In the data rows, 128 means zero.
Here are some points, each followed by its number:
[ 40 100 119 155 152  94 129 136 161 138 207  84 116 105 143 139 118 128 136 133 125 161 154 148] 0
[ 87  89 155 167 156 127 126 132 111 160 159  57 165  93 179 161 117 185 164  79  47 146  98 148] 1
[  8 117 137 143 152 101 141 116 168 181 181 129 146  75 165 184 102 135 167 102  64  97 130 191] 2
[113 109 128 147 132  95 167  98 155 117 140  97 130  96 100 154 144 118 182 103 117 108 163 149] 3
[137 122 127 170 163 114 112  95 173 177 164 105 152 143 190 123 115 149 152 116  79 100 140 166] 4
[ 43 113 173 130 208  77 107 103 127 149 164  88  95 158 178 133 102 166  84 125  80 135 125 149] 5
[129 126 153  86 164  96 178 149 157 146 102 144 127 112 141 177 150 165 179 112 118 155 127 130] 6
[ 61 117 155 155 137 114 120 130 169 121 123  86 141 101 129 168 120 129 148 114 114 157 155 127] 7
[104 142 101 133 161 120 139 153 137 179 145  79 175 152  75 168  85 115 157 132  75  69  95  59] 8
[ 80  56 121  99 172 146 115 163 144 112 129 142 142 119 113 158  91 176 130  71  46  71 161  74] 9
[ 58 147 100 142 144 183 101 123  89 153 138 151 167 172 162 137  86 130 124  99  80 115 145 128] 10
[122 123 132 161 120 137 139 144  87 138 107 128 185 157 158 121 118 167 154  80 100  87 125 105] 11
[ 67 139 123 134 165  92 106 152 103 219  85  87 166 167 137 145  45 149 147 115  91 110  81 137] 12
[133 196 155 124 148 118 107 147 107 140 184  78 170 129 215 167 109 127 206  83 106 127 120 122] 13
[ 95 160 110 166 166 141 119  77 116 134 118  61 144 133 177 179  87 152 141 135 102 119 170 129] 14
[138 142 133 139 125 184 127 110  63 142 172 134 154 144 172  87  81 156 149  63  80 120 118 124] 15
[169 193 128 152 125 143 107 169 118 126 178 120 160 121 152  77 121 116 162 117 111  98  88  92] 16
[153 125 169 143 136 134 108 105  93 103 123 165 145 124 129 132 150 149 120 118  83 135 129 106] 17
[  0 112 186 173 128 111 173  54 133  87 182  28 129 106  95 118  69  98 114 125 128 163 116 163] 18
[  0 135 163 158 144  91 101 100 212  99 215  77  90 105 148 120 156  99 147  55  89 153 156 177] 19
[ 88 150  94 165 154 135 109 120 153 125 136 127 106 109 128 115 113  91  55 109  93 111  83 138] 20
[ 59 142 167 162 112 131 101 127 124 121 184 159 132 164 170  98 114 115 155 128 107 140 124 134] 21
[  0 116 149 137 116  77 147  96 152  84 137 105  96  73 142 106 159  74 157 116 126 158 144 168] 22
[ 15  71  96 122 108  72 143 104 188  93 114 119  94  73 134 111 190  95 122 135 148 133 107 145] 23
[ 32  94 175  62 166  92 155  60 162  41 141  58  87  95 124 143 158  72 169 136 197 155 184 200] 24
[ 52 108 140  69  77 111 201  83 139  64  89  84 132 101  56 176 154 103 159 149 182 172 158 164] 25
[133 131 152  81 135 169 153 132 167 147 128 131 123 131  69 143 155 113  93 141 165 102 124 131] 26
[  0 108  85  95 135  97 138 128 197  81 116 109 155  91 133 132 152  86 127 165 155 104 134 145] 27
[170 137  95  97 103 123 137 104 153 148  78 129 133 125 142 126 106 127 131 141 130 118 126 115] 28
[101 146  85 115  98 124 177 110 105  44 140  87 109 142 125 178 154 127 158  91 140 118 196 128] 29
[  0  83 131 116 109  81 147 106 116 100 144 154 192 192 124 202 112 127 144 102 166  79 141 176] 30
[ 26 116  58 158  96 135 112 162 126 126  57 176 208 170 121 135  85 144 170  96 118 104 123 125] 31
[117 105 125 160 172 125 140 150 146 122 119 159 147 118 133 123 104 115 153 118 137  90 125 116] 32
[255 181  84 103 114 152  97 128 122 166 108 163 117 154 133 106  89 121 146  95 133  94 110 109] 33
[101 197 117 146  95 177  96 165 105 175  94 159 104 192 134 132  82 175 145  27  82 119 183  67] 34
[108 143  77 183 187 169 157 133 136 159  90 135 141 172 142 137  72 166 122  91  67 119 107  89] 35
[ 76 121 151  76 151 117 114 113 152 102 158  90 132 121 159 100 110 125 145  86 116 160 139 116] 36
[231 159  84 132 162 179  96 170 152 134 104 184 116 144 106  89 145 156  92 145 137 105 124 100] 37
[255 157 105 137 173 149  79 160 112 153  76 147  89 177 157 156 109  91  97 142 113 113 124  95] 38
[146 143  99 137 126 169 129 162  78  95  78 172 140 131 132  68  91 143 107 130  94 109  82  27] 39
[232 151  84 167 137 155 160 182 123 125  42 174  91 168 133  84 115 119 123 104 111 154 137  74] 40
[173 161  56 112 156 163 103 104 140 141  91 178 138 201 113 110  60 100 121 107 115  68 158 121] 41
[245 105 130 143 166 139 147 162 151 168  65  99 122 145  43 125 179 100 122  87 162 125 134  69] 42
[229 112 101 136 159 151 157 155 162 142 119 139 123 120  95 106 162 139 123 181 174 126 122 134] 43
[  0  84 182 140 139 127 138 126 134 117 156 128  88 108  55 169 132 101 119 160 128 137 164 120] 44
[  0  28 165 176 140 121 166 123 172 144  77 141  78 117 124 119 183  87  89 209 164  59 154 134] 45
[  2  52 132 157 136  96 130 120 156 152  83 151 118 144  67 116 200 128 117 177 174 102 104 140] 46
[216 157 113 148 119 170 112 115 128 128 101 135 179 137 126  75 106 139 108 145 123 129 129 124] 47
[  0  89 152 159 151 106 136 145 151 104 127 155 148 103 141 126 139  97 112 181 128 106 140 149] 48
[ 15  95 150 160 152  94 118 140 154 157 137 125 144 129 131 141 135 155 102 124  98  87 142 157] 49
[152 134  72 132 161 175 117 166 135 145 105 142 108 108  97 135  89  92 123 152 123  99 141 135] 50
[ 29 109 147 156 168 142 107 128 146 122 124 119 152  75 114 128 178 128  77 120 130 131  69 154] 51
[  0 146 154 112 119 129 198 122 150  80 173  67  76  45  69 144 142 104 176 170  90 174 163 214] 52
[125 112 116  99  56 141 177  70 128  81 151 128 122  88 133 155 135 121 190 109 137 149 163 169] 53
[ 90  72 168 146 140  98  96  89 170  82 194  86  79  85 111 112 133 111 126 161 101 168 144 165] 54
[228 137 189 116  81 123 102 145 119 121 168 125  78 106 121  75 105 151 122 115 115 163 119 154] 55
[ 41 107 140 144 156  66 146  90 140 148 152  95 164  57 143 107 110  98  96  99 126 133 132 168] 56
[ 92 109 169 141 100 105 176  70 151  76 159  94 128  71 131 112 108  91 166 157 138 191 123 151] 57
[  0 107 204 134 129 118 136 108 134 119 181 132  55 100  82 188 106  90 125 124 141 172 181 110] 58
[ 96 149 241 120 105  74 187  75 146 134 165  68  99 102 101 121 172  68 126 114 104 165 106 135] 59
[152 186 118 123 131 135 143 133 138 101 124 124 108 105 102 120 126  78 150 115 151 127 153 115] 60
[136 124  88 156 155 112 119 117 148 122 102  95  96 133 121 103 119 144 125 154 124 123 101 125] 61
[ 85 153 137 121  60 109 194  62 106  89 105  83 126 119 103 135 120 112 163 137 150 164 163 141] 62
[ 14 134 175 142 107 104 194 110  86 121 135 124 169 143 106 115 117 149 192  58 147 149 155 111] 63
[123 130 160 155  72 133 141 106  60 144  69 155 224 194 172 190  78 148 144 133 177 113 125  99] 64
[164 108 140 165  85 115 138 115  88 114 165 169 191 154 124 131 115 137 157  82 123 143 100 134] 65
[127 130 180 180  61 128 120 156  60 122  95 140 157 152 198 150 131 153 126 111 119 108 128 140] 66
[ 81 119 157 131 114 135 158  84 100 147 137 101 136 156 178 145 120 128 165  99 107  79 134 127] 67
[255 143 123 103 189 143 144 124 156 150 158 131 139 147 208 166  88 128 101  64 109 141 131 114] 68
[ 74 148 145 162 162 122 105 139 127 177 150 138 155 127 142 143 130 131 130 109  99 191 118 129] 69
[209 177 165 114  59 163 146 130  90 150 173 128 162 182 176  97  90 155 150 130 118 170 118  70] 70
[151 178 128  99 148 180  75 146 119 115 152 134 177 124 157 104  64 115 155 120 115 118 128  91] 71
[108 169 140 139  99 145 152 116  94 149 135 131 138 142 119 115 119 174 167  91 152 111 142  90] 72
[139 100 121  89  97 125 186  93 141 115 122 131 153 105 110 151 129 124 143 118 142 141 185 132] 73
[146  98 112  97 169  96 159 111 140  71  65 138 149 126 168 159 106 144 117 136 116 149 132 159] 74
[118  99 141  57 145 114 183 120 126 124  92 137 132 114 138 148 148 145 185 140 148 167 138 152] 75
[151 157 115 117 116 124 130 136 153 106 163 103 150 148 155  90 102 153 163 122 150 148 159 136] 76
[  0 135 146 149  76 120 122 112 169  73 161  89  74 102 128 107 154 107 113 113 116 252 215 224] 77
[ 68 126 132 124 113 147 131 132 154 121 135  86 128 149 127 130  96 162 123 105  90 164 148 141] 78
[115 175 139 158  97 151 142 145 114 160 181  97 164 144 159 104 109 154 146 113 102 169 123 137] 79
[107 144 138 193  77 114 123  40 201  87 215  68 154 138 158 156 103 108 133 131 152 132 162 150] 80
[155 160 136 145  86 128 106 132 149 147 131 122 157 120 155 117 133 127 114 120 114 140 126 133] 81
[ 89 137 127 131 106 102 115  93 143  97 183  59 120 120 155 118 134 145 181 100  91 173 149 140] 82
[  0  96 150 128 110  92 134 117 138  98 149 120 170 152 129 181 127 126 141 106 154 116 146 159] 83
[  2 187 109 164 139  97 132  97 143 156 182  57 119 125 162 148 188 132 137 110 117 170 110 155] 84
[ 91 152 122 165 163 128 127 104 131 140 139  80 149 119 184 149 108 153 137 126 111 134 151 131] 85
[ 81 121 132 168 151 150 103 151 162 219 172 131 106 131 150 124 142 193 121  93 121 145 120 175] 86
[102 149 107 137 127 161  98 138 113 113 143 123 159 193 156  84  66 156 181  92  92 127 122  83] 87
[158 130  98 148 190 151 121 138 156 137  90 164 127 136 112 112 171 175  92 127 123 101 123 137] 88
[184 160 118 127 105 158 142 119 104 134  87 117 122 128 105 140 123 118 144 115 116 155 152 123] 89
[ 84 147 122 142 131 172 148 122 113 120 139 117 127 139 166 139  85 146 145  82 113 131 136 119] 90
[132 174  80 166 183 196 104 167 160 160  62 181  89 165 206 111  67 182  47  61 107 128 104  77] 91
[194 167  64 172 143 200  59 145  93 142  84 149 141 119 183 122  99 174 118 130  87 108 131 105] 92
[143 175  95 171 150 165  98 137 120 149 134 151 125 150 183 113  87 142 138  94 121 129 121 103] 93
[ 35 142 111 139 146 148 107 174 150 183 108 154 120 178 180 115 136 147 105 121 162 116 127 111] 94
[  0 173 130 171 151 126  84 120 137 143  96 164  82 127 185  88 127 130 127 124 110 143  78 135] 95
[117 112 125 171 168 152 134 133 139 150 119 109 171 141 208 183 131 109 169  63 150 155 118 121] 96
[185 168 114 128 140 117 103 142 121 140 173 159 193 142 111  71 127 141  97 142 107 124 137 143] 97
[ 53  88 141 151 156 103 117  88 159 131 196 128  63  91 148 148 142 116 140 158 117 172 117 181] 98
[  0  92 166 120 132 128 130  91 105  93 117  59  97  78 108 127 176  99  95 118  70 136 177 167] 99
[  0  52 157 148 151  61 151 102 163 136 125  96  86  44  78 111 162  55 113 107 104 117 147 194] 100
[ 75 147 147 117  89 114 114 111 107 130 120 116 130 104 114 129 119  91 160 120 140 117  95 123] 101
[154 152 137 155 115 142  92 138  73 124 130 157 137 119 145  88 153 101 157  96 125 142 128 110] 102
Which two points above are nearest to each new point by angle? Their numbers follow each, smallest number first.
[174 165 125 139 115 150 102 171  90 203 127 148 123 166  79 131 108 111 120 123 156  99  92 135] 33 38
[239  80  98 116 139 139  90 161 137 136 109  82 119 160  99 161 168  89 127 249 204 145  27 130] 38 43
[112  84 143 121  98  81 139 119 146 136 125 101 129 103 113 122 124  95 119 186 136 104 176 120] 45 100
[160 144  93 110  64 112 161 140  76 137  90 128 119 139 164 124  95 136  88 145 145 125 169 124] 28 89
[ 36 104 121 161 153  75 125 116 176 143 209  81 103 109 132 125 123 112 104 138 143 192 175 152] 0 98
[190 182 129 201 111 184  36 163  97 127 146 173 148 140 190  66 149 130 187  84 135 167 110  82] 93 102
[ 81 117 143 174 147 117 131 118 144 131 124 110 122 116 123 113  90 117 101 129  89 114  88 148] 18 20
[115 158 137 148 196 114  64 202 135 131  85 189 120  89  51 127 192 168 135 142 210 126 132 141] 46 88
[ 19 120 130 142 166 106 133 139 128 111 141 133 130 100 129 115 137 122 111 134 138 105 112 115] 48 51
[183 160 117 102  89 176 103 145 108 102 172 159 161 160 130  66 135 171 147 104 142 142 119  86] 16 70
[ 77 124  96 179 237 171 170 136 178 139  79  95 168 169 137 153  46 189 131  87  73 113 131 114] 14 35
[ 30  90  71 134 125 120 109 163 142 148  70 170 188 158 123 142 102 152 161 106  95  98 115 124] 12 31
[171  88  91 107  99 101 139 128 128 108 155 129 101 103  96 134 123 143 107 204 152 169  95 123] 43 55
[ 32 109 125 148 171 113 163 147 137 112 149 145 125  87 135 103 120 127 112 142 139  97 110 121] 48 49
[ 76 156 162  75  46 120 149 124 180  93 123 121  99  59  93 154 160  73 141 127 163 147 205 132] 25 52
[153 127 132 140 180  66 174 164 162 128 107 123 134 125 158 163 101 165 132  93 105 154 134 111] 6 74
[143  86  88  97  83 122  98 166 111 139 150 150 104  95  87 122 147 126 120 211 161 103  98 114] 43 50
[ 96 168 113 160 153 148  97 139 114 159 146 136 119 124 184 135  78 162 156  99 126 143 131 116] 90 93
[131 115  86 167 174 122 111 156 162 166 105 138 115 136 143 103 125 141 109 162 113  84  49 124] 61 88
[140 143  90 118 153 160 140 151 157 133  74 155  88 151 156 129  90 171  69  95 126 144 145  79] 40 91
[ 81 129 137  72  57 130 198  96 115  74  49  96 148 124  58 152 140  83 146 143 225 174 129 162] 25 62
[166 166 160  82  56 138 108 103 119 144 130 156 131 135 139 155  87 129 175 124 140 128  59  92] 33 70
[105 144 112 133 138 146 140 176 154 112 109 117 132 118 121 146 123  85 115 157 135  93 149 121] 27 50
[ 76 138  18 197 173 152 153  99  82 156 114 147 128 181 169 114 137 169 114 112  64  90  96 100] 10 35
[110 148 153 203 102 212 137 147  65  89  85 142 178 158 211 126 107 144  91 131  85  89 152 138] 11 66
[ 51 103 103 155 162 149  67 124 121 148  97 134 164  91 138 154 121 148  96  97 133 130 103 142] 49 51
[ 38 159  78 124 107 211  86 156  79 189 147 189 173 149  99  69  92 158 129 133  86 123 146 102] 10 31
[174 147 119 158 149 150  90 158 145 164 110 197 145 125 128 101 111 156 126 148 111 102 127  92] 37 92
[207 128 146 108 128  96 153 153 121 145 102 130  80 109 108 133 150 133 114 154 191 163 133 145] 42 43
[ 75 109  73 157  99 103 142 126 138 130  64 156 185 135 116 144 103 131 133 129 136 136 145 141] 30 31
[ 91 141  96 152 137  82 177 138 139 157 205 100 133  83 181 122  86 152 130 133 152 117 106 161] 0 56
[127 145 152 148 100 177  92  91  49 133 169 160 151 128 172  95 135 180 133  80 138 164 142 106] 15 102
[180 123 195 162  94 128 108 141 128 110 155 123  78 118 128 127 109 113 134 112 116 139 167 153] 54 55
[ 67  85  92 173 151 102 139 122 135 137 153 163 145  77 143 127 153  83 138 198 142 109 117 187] 48 98
[154 154 136 124 111 150 131 106 118 155 126 130 125 152 165 144 110 162 165 118 120 150 108  94] 70 93
[237 131 124 133 111 152 162 157 129 133 122 141 128 118 137  83 136 155 117 160 185 134 103 127] 37 43
[ 79 124  90  83 114  56 111 156 111 110 182 110  90  77 123  88 163 159  73 172 172 123  84 136] 23 27
[103 120 131 117  69 102 185  94 107 117 109  74 150 134 134 115 111  98 137 114 152 152 137 133] 25 62
[120 152 108 159 126 117 147 164  98 125  65 144 121 139 115 105 132  95  95 109 122 136 135  92] 39 40
[104 137 125 145 150 138 123 136 109 138 113 152 149 125 128 101 119 135 111 129  86 151  98  69] 35 39
[118 144 123 127 145 107 104 159 154 166 128 157 110 136 113  90 145 150 102 146  96 108 118 124] 37 88
[169 166 141 112 113 139 124 131  84 158 119 141 140 119  87 149 133 132 169 106  96 139 127 113] 33 89
[ 43  69 110  88 165  98 105 155 164 159 111 134 162 128 117 155 112 145 149 143  95 101 123 134] 9 49
[225 134 123  99 121 147 131 195 130 151  96 145 123 132 145 114 142 117 133 177 219 132 100 116] 37 43
[ 95 184 118 138  99 170  96 156 120 151  98 146 115 193 136 131  90 179 145  52  83 129 168  90] 34 87
[218 112 138 138 150 133 119 152 131 155 106 112 122 140  67 137 165  97 106  99 149 109 107  95] 42 43
[ 34 156 178 104  98  97 173  96 106  87 103  89 150 140 104 104  92 107 150 132 136 170 151 154] 62 63
[255 172 122 146  82 183  90 133  74 150 191 142 110 184 150 108 107 150  97 132 144 147 106  95] 33 70
[ 82 145 138 110 129 120 150 160 142 156 125 131 133  70 114 121 148 118  45 174 185 148  52 159] 26 51
[153 163  96 116  90 159  97 139 110 188 143 178 124 137  98 110  96 203 176  49  88 132  96  65] 34 72
[142 152 118 157  94 140 109 130 109  94 136 149 157 176 165  74 122 154 130  94 116 122 118  89] 11 87
[  0  95  96 135 131 113 108 135 124 142  87 145 185 151 125 122 121 130 149 108 104 117 129 138] 31 49
[ 99 117  92 161 147 118 125 124 138 177 119 154 159  69 130 109 109 125 106  98 123  93 111 170] 2 56
[ 86 119 140 150 109 139 110 141 169 132 109 117 166 143 121 117 144 148 112 118 145 116  81 131] 46 51
[140 235 135 129 125 122 159 138 175 131 182 111 147 176 168 148 130 178 129 102  95 159 107 148] 13 79
[ 89 123 131 166 154 140 132 148 136 144 144 123 129 105 148 159 133 142 176  79 107 150 110 152] 1 2
[ 40 142 128 104  81 149 133  86 144 135 125 133 167 141 127 162 137 144 130 120 126 161 130 148] 30 83
[255 177 130 130  95 159 101 121  96 155 167 148 124 189 154  88  61 156 150 132 182 192  85  51] 33 70
[ 52 118 101 189 165  56 153  98 121 200 117 146 185  26 122 108 116  94  58 101 139  98 115 177] 56 100
[156 188 163 134 111 155  89 160 135 149 191 169 190 148 150  44 119 155 199 151 160 106  91 109] 16 71
[ 35 124 123 121 144 137 120 114 118 116 109  94 110  95 108 121 146  95  77 124  94 125 134 138] 99 100
[131  99 144  85 140 144 140 117 181  75 124 136 111  88  80 156 171  83  95 155 138 111 162 155] 24 26
[127 142 101 105 133 110 169 137 129 152 129 102 141 143  85 145  90 117 154 130 101  86 132  80] 8 12
[ 85 131 146 111 133 149 114 158 147 124 157 132 159 124 140 106 122 137 140 111 157 134 109 109] 36 94
[240 222 187 114  84 174  87 164 136 130 209 125 155 157 167  96  94 190 104 173 103 109 127  96] 16 70
[255 121 134 118 143 104 172 142 120 137 107  90 130 163 115 103 167 100  82 174 114 122  24 168] 42 43
[ 89  81 125  91 143  82  72 149 142 195 114 166 110 129  94 153  51 189 101 105  72  83 145 111] 9 12
[130 125 160 106 137 150  84 138 139 109 140 171 129 132  92 163 176 110  71 155 217 166  80 169] 26 51
[ 96  96  87 116 137  98 140 144 104 112 133 164 130 148 156 135 139 167 116 146  95 115 159 114] 9 49
[ 81 105  99  75 120 117 108 138 108 135 136 154 134 169 152 150 113 157 130 180  68 149 110 120] 10 12
[107 119 156  72 122 127 164 138 118 114  74 110 124 124  75 128 137 110 116 122 147 110 194 190] 24 25
[122 130 115  99 103 137 101  99  86  94 129 152 135 190 181 115 100 170 116 118 127 139 121 106] 15 87
[ 93  96 139 105 140  66 189 160  69 155 135 144  69  35 125  52 163 102  96 174  94 125  84 152] 23 100
[110 159 120 110 119 139 123 158 148 131 100 150 107 124 109 124 119 106 142 160 157 139 151 111] 50 60
[154 108 112  96 120  99 149 117 110 129  71 133 119 122 151 135 153 138  99 150 152 144 132 155] 74 75
[ 93 106 175 141 178 100 107 149  94 131 163  99 181 110  62 156 122 108 143 155 105  92 116 102] 8 44
[101 183 114 125  90 206  95 135  82 125 176 117 132 218 163  63  65 179 183  95  91 141 109  83] 15 87
[110 150 143 137 130 145 145 135 107 124 116 137 131 133 116 154 119 148 195 154 133  76 196 114] 29 72
[208 170 138  92 124  73 140 176 118 191  91  98  91 129  64 148 156  91 178 133 194 144 116  93] 42 60
[147 146 126 136 165  58 152 110 136 136 152 129 166 142 101 139 133  77 100 131 143  80  68 120] 8 20
[255 130 184 145 186 140 187 151 108 137 124 172 112 161  83 191 169 113 120 133 162 145 144  59] 42 43
[ 97  96  67 131 100 133 131 148 110 136  77 166 151 157 115 139 111 144 144 126 141 103 123 134] 30 31
[ 80 104 100 184 216 146 109 128 118 116  48 130 175 158 140 106 121 118 121  70  90  86 104 119] 32 35
[181 135 122 141 139 140 134 159 146 123 115 126 144 152 119 135 132 144 153  94 160 102 133  69] 40 42
[255 137  57 141 171 154 134 211 145 145 121 172 102 150  89 120 103 188  81 169 118 111 138 102] 37 43
[150 153 145 145 107 169 100 144 113  83 141 151 143 154 146 113 139 105 108 117 132 111 125 134] 16 102
[112 163 106 146 141 140 149  92 144 164 126 118 108  80 148 111  95 103 116 111 125 199 111  95] 20 69
[ 14 107 126 109 132 157 121 107 103 116 136  80 112 108  91 122 147 134  99 134  82 131 147 154] 44 99
[105 157 125 101  89 172  68  88  96  86 119 127 126 217 194 107  76 174 117 102 140 148  92 103] 15 87
[125 132 110 128 102  72 155  82 141 127 120  94 107 159  98 124 144 111 133 158 146 154 171 148] 25 62
[  0  54 123 155 127 109 110 137 132  66 159 100 108 123 130 100 124 123 132 173  85  72 134 172] 48 49
[115 128 124 120 130 124 141 122  97  78  87 152 159 167 189 140 101 153 114 138 112 141 136 143] 64 74
[ 76 100 116 145 132 133 159 112 103 135 144 126 151 119 141 158 113 133 125 141 107 123 109 141] 2 30
[ 64 123 105  86 145 126 112 161 145 109 112 131 166 102 148 114 150 102 101 172 144  94 115 116] 27 48
[147 178 125 127 141 160 104 148 126 122 135 159 111 119  83 108 143  78 127 143 149  98 118 111] 37 60
[100 105 108 130 192 108 128 140 139 127 102 117 151 136 120 131 106 116 104  90  97 104 134 115] 9 35
[  0  63 106 181 148 116 152 133 149  86 132 128  93  91 127 134 197  77 122 146 138 181  84 152] 22 23
[181 152 127 122  40 148 124 165  95 171 174 145 163 163 156 154  87 186 192 108 116 124  94  93] 65 70
[123 193 158 190 101 138  97 161  85 145 129 150 145 150 170  92  64 170 159  68 146 119  88 114] 15 93
[254 159 107 120  95 169 116 143 108 104 118 152 165 154 153  65  96 174 136 145 133 134 144 100] 47 70
[ 80 129 133 125  81  77 183  81 104  80 117  51 138 134  92 110 158  85 146 125 147 151 225 168] 25 62
[101 166  93 132 143 170  85 125  84 137 143 131 110 161 142 148 112 153 135 113 109 139 154 141] 10 34
[ 11 127 142 117 108 116 100  92  98 110 107 108 137 125 124  94 129  83  77 105 129 117 144 140] 22 99
[ 78 128 144 142 143 105 167 108 169 151 129 116 147  65 159 116 112 103 113 100 137 165 120 112] 22 56
[ 76 100 139 130 174 112 128 162 161 166 131 107 114 117 136 154 158 146  74 118 178 138  82 151] 51 86
[ 78 181  93 112  78 207  92 137  95 104 166 125 174 221 162  35  33 161 200  88  70 115 123  61] 15 87
[ 64 141 135 128 175 144 129 146 164 131  88 108 110 168 145 156 159 142 129 165 138  96 130  92] 45 94
[ 95 113 136 115  90 102 167 128  94  81 112 134 131 152 120 114 146 144 121 123 144 113 186 131] 29 62
[129 173 160 152 133 132 112 137 103 130 159 163 198 138 121 154  89 146 166  63 109 141  95 111] 13 65
[  0  57 105 159 159 144  42 119 140 140 116 146 176  66 153 165 129 142  93  68 137 139 113 165] 49 51
[140 188  72 128  46 131 154  59 113  85  72  95  40 115  83 136 150 122 129 138 153 172 130 139] 62 89
[154 163 157 146 105 129  93 171  81 135 123 137 133 141 174 109 132 118 142  96 151 136 112 112] 66 102
[ 35  83 165 117  91  78 148 115 194 114 162  77 169 165 156 159  37 121 177 113 134 158 132 182] 18 83
[110 125 123 129 119 138 113 108 149 152 114 121 114 111 148 112 101 123 135 140 104 134 102 115] 12 95
[ 63 120 169 218 140  75 140 154 167  63 134 142 187 133 128 133 153 133  98 145 190 130 126 156] 48 83
[ 95 154 114 156 139 122 123 117 177 125 152 115  79  90 122 108 124 146 101 140 101 116  99 151] 20 98
[109 149 134  78 113 149 152  83  80 114 110 138  78 108 119 111 138  64 151 157 135 170 194 148] 24 62
[ 63  63 148 116 101  70 176  82 109 135  82 140 186  93 134  46 113  63 106 106 146  58 130  97] 56 100
[255 112 142 130 153 136 173 155 142 156  99 148 149 184 128 118 102 131 118 174 201 109 113 113] 42 43
[  0 137 155 132  94  98 139  78 139  80 161 105  95  60 120 102 140  77 194  96 132 172 172 176] 22 77
[ 64  75 142 147 147  62 117 104 181 132 228 135  54  80 173 163 130 124 146 159 130 221  91 181] 0 98
[255 183 134 113 115 129  92 146 132 150 167 179 200 124  92  17 102 165 105 174  95 106 153 127] 47 97
[137 132 121  94  78 139 184  53 117 101 143 118 100  88 100 143 170  90 153 121 151 145 149 183] 53 62
[134 169 131  81 107 104 185 126 114 113 146  79 120 117 111 130  96 127 169 117 166 168 138 144] 25 62
[113 128 150 127 154 128 111 133 127 173 110 121 140 152 133 177 119 189 153 126 101  93 140 135] 1 12
[130 159 128 116 123 141 151 107 150  64 116 141  92 113 116 118 119  96 161 134 149 108 149 149] 53 60
[ 79 154 133 159  99 140 117  88 174 102 185  99 149 141 150 132 105 130 128 121 134 129 151 130] 19 80
[255 172 112 117 101 166 122 127  94 131 108 140 140 127 124  69  79 157 100 175 143 118 147 138] 33 47
[105 113 107 135 137 173  88 153 134 181 164 149 131 150 143 101 116 180 140 102 109 129 149 127] 10 86
[ 89  91  66 150 180 142 144 167 128 161  71 140 125 144 134 188 144 139 119 133  92 103 154 109] 9 35
[168  85 135 153 139 118 136 137 151 164 106 109 120 112  77 120 168 115 118 102 146 114 146 107] 42 43
[  0  91 159 170 157 109 118 142 142  91 134 180 163 121 149 167 120  95 109 201 129 131 147 132] 44 48
[  0  93  76 100 153  85 132 140 192  86 134 119 188  67 166 132 165  73 112 177 159  96 104 135] 23 27
[146 108 106 180 164 165  97 126 119 119 117 137 132 144 123 120 153 161 148 114 141 120  98 166] 88 92
[129 188 162 126  95 166  93 154  76 154 166 129 117 193 174 117  88 151  88 112 149 196 130  78] 70 79
[233 172 173 128 121 199  84  63 102 124 178 156 145 169 121 126  79 163 174  73 125 154 149  53] 70 71
[104 114 147 136 120 102 148 115 145 102 137 155 156 105 116 142 138 115 100 134 142 107 116 129] 27 48
[138 140 142 104 137 106 152 122 111 112 134  93  98 116  97 109 132  98  83 144 131 142 127 134] 24 59
[168 169 110 107 103 157 118 172 111  88 173 152 136 144 123  42 152 152 135 115 156 110 108 100] 16 97
[205 126 143 137 161 128 153 154 152 160 124 117  97 102 157 151 133 131 101 125 105 147 132 129] 38 68
[ 45 177  97 139 161 127 120 160 122 152 111 158 126 177 122 150 101 127 122 112 145  94 155  78] 34 94
[109 102 114 178 142  75 124 105 223 196 219  32 104  71 178 134 103 147 117 135 132 161 154 138] 0 4
[172 137 163 121  90 154 116 113 106 123 169 154 129 144 143 130  94 114 137 138 105 124  95 100] 55 70
[115 125 145 151  90 119 216  98 170  88 111 122 122 105  71 169 148 112 212  97 122 115 205 154] 3 73
[122 117 149 141 103 102 157  69 115 114 103 111 127 153 180 121 104 121 133 106 129 169 131 129] 57 62
[195  97 130  94 145 133 134 136 114 116 142 110 133 141 103 137 153 146 108 150 151 135  92 105] 42 43
[ 88 145 142  93 117 142 118  77 122 139 132 121 182 113 105 156 137 121 126 134 120 170 121 155] 25 62
[ 22 207 177 114 137  69 184  65 158  80 162 103  71  61  79 138 124 108 120 149 133 206 148 217] 22 52
[218 141 101 157 180 164 121 156 153 145 116 142 106 133 116  86 125 148 103 111 117 149 100 102] 37 40
[128 117 128 155 122 134 102 132 170 100  85 105 147 109 122 142 120  73 107 127 172 116 116 145] 27 51
[ 29  69 122 150 136 120 123 125 128  94 148 109 122 124 131 124 134 133 142 179 109  94 117 161] 48 49
[116  67  88 122 161 130  93 148 132 161 131 116 140 121 142 179 101 153 128 101 100  85 109 143] 1 9
[120 134 159 154 151 136  97 140 163  97 134 168 175  46  85 180 157  95 112 152 191  75  88 156] 26 51
[255 128 130 134 151  93 118 212 132 157 105 110  97 115 154 113 180 132 120 198 206 149 122 114] 38 43
[153 182 116 122  96 221 142 131  15 128 182 164 164 165 192  72  87 157 153  72  60  79 127 110] 15 87
[ 44 122 168 171 176 122 114 126 193 135 181  55 134 120 161 123 100 119 168  74 125 137 165 190] 0 19
[  5 116 111 138 112  64 154 119 164 208 174 117 219 141 193 154 105 149 185  98 111 128 131 154] 2 83
[ 86 111  98 144 177 130  96 141 110 139 104 128 147 131 136 157 100 145 133  69  45 101 150 108] 9 35
[202 220 136 162  66 207  80 134  91 150 100 134  97 135 181  86  38 207 117 142 143 226 105  54] 70 93
[112 176 108  81 117 136  63 156 143 152 134 125 138 121 119 127  70 140 128  83 101 117  86  62] 34 71
[135 123 125 130 133 131 139 102 143 153 138 107 125 115 162 122 119 137 133 122 112 108 153 169] 4 85
[181 112 118 110 107 127 161 124 152 132 113 130 155 113 105 125 122 121 112 117 152 134 158 122] 42 73
[ 36 138 126 101 122 106 147 106 144 160 132 127 118  57 141 174 108 127 130 115 111 101 123 164] 2 56
[136 163 105 146  89 126  82 112 133  91 150 152 124 184 163  62 112 157 108 108 112 142 125  94] 87 93
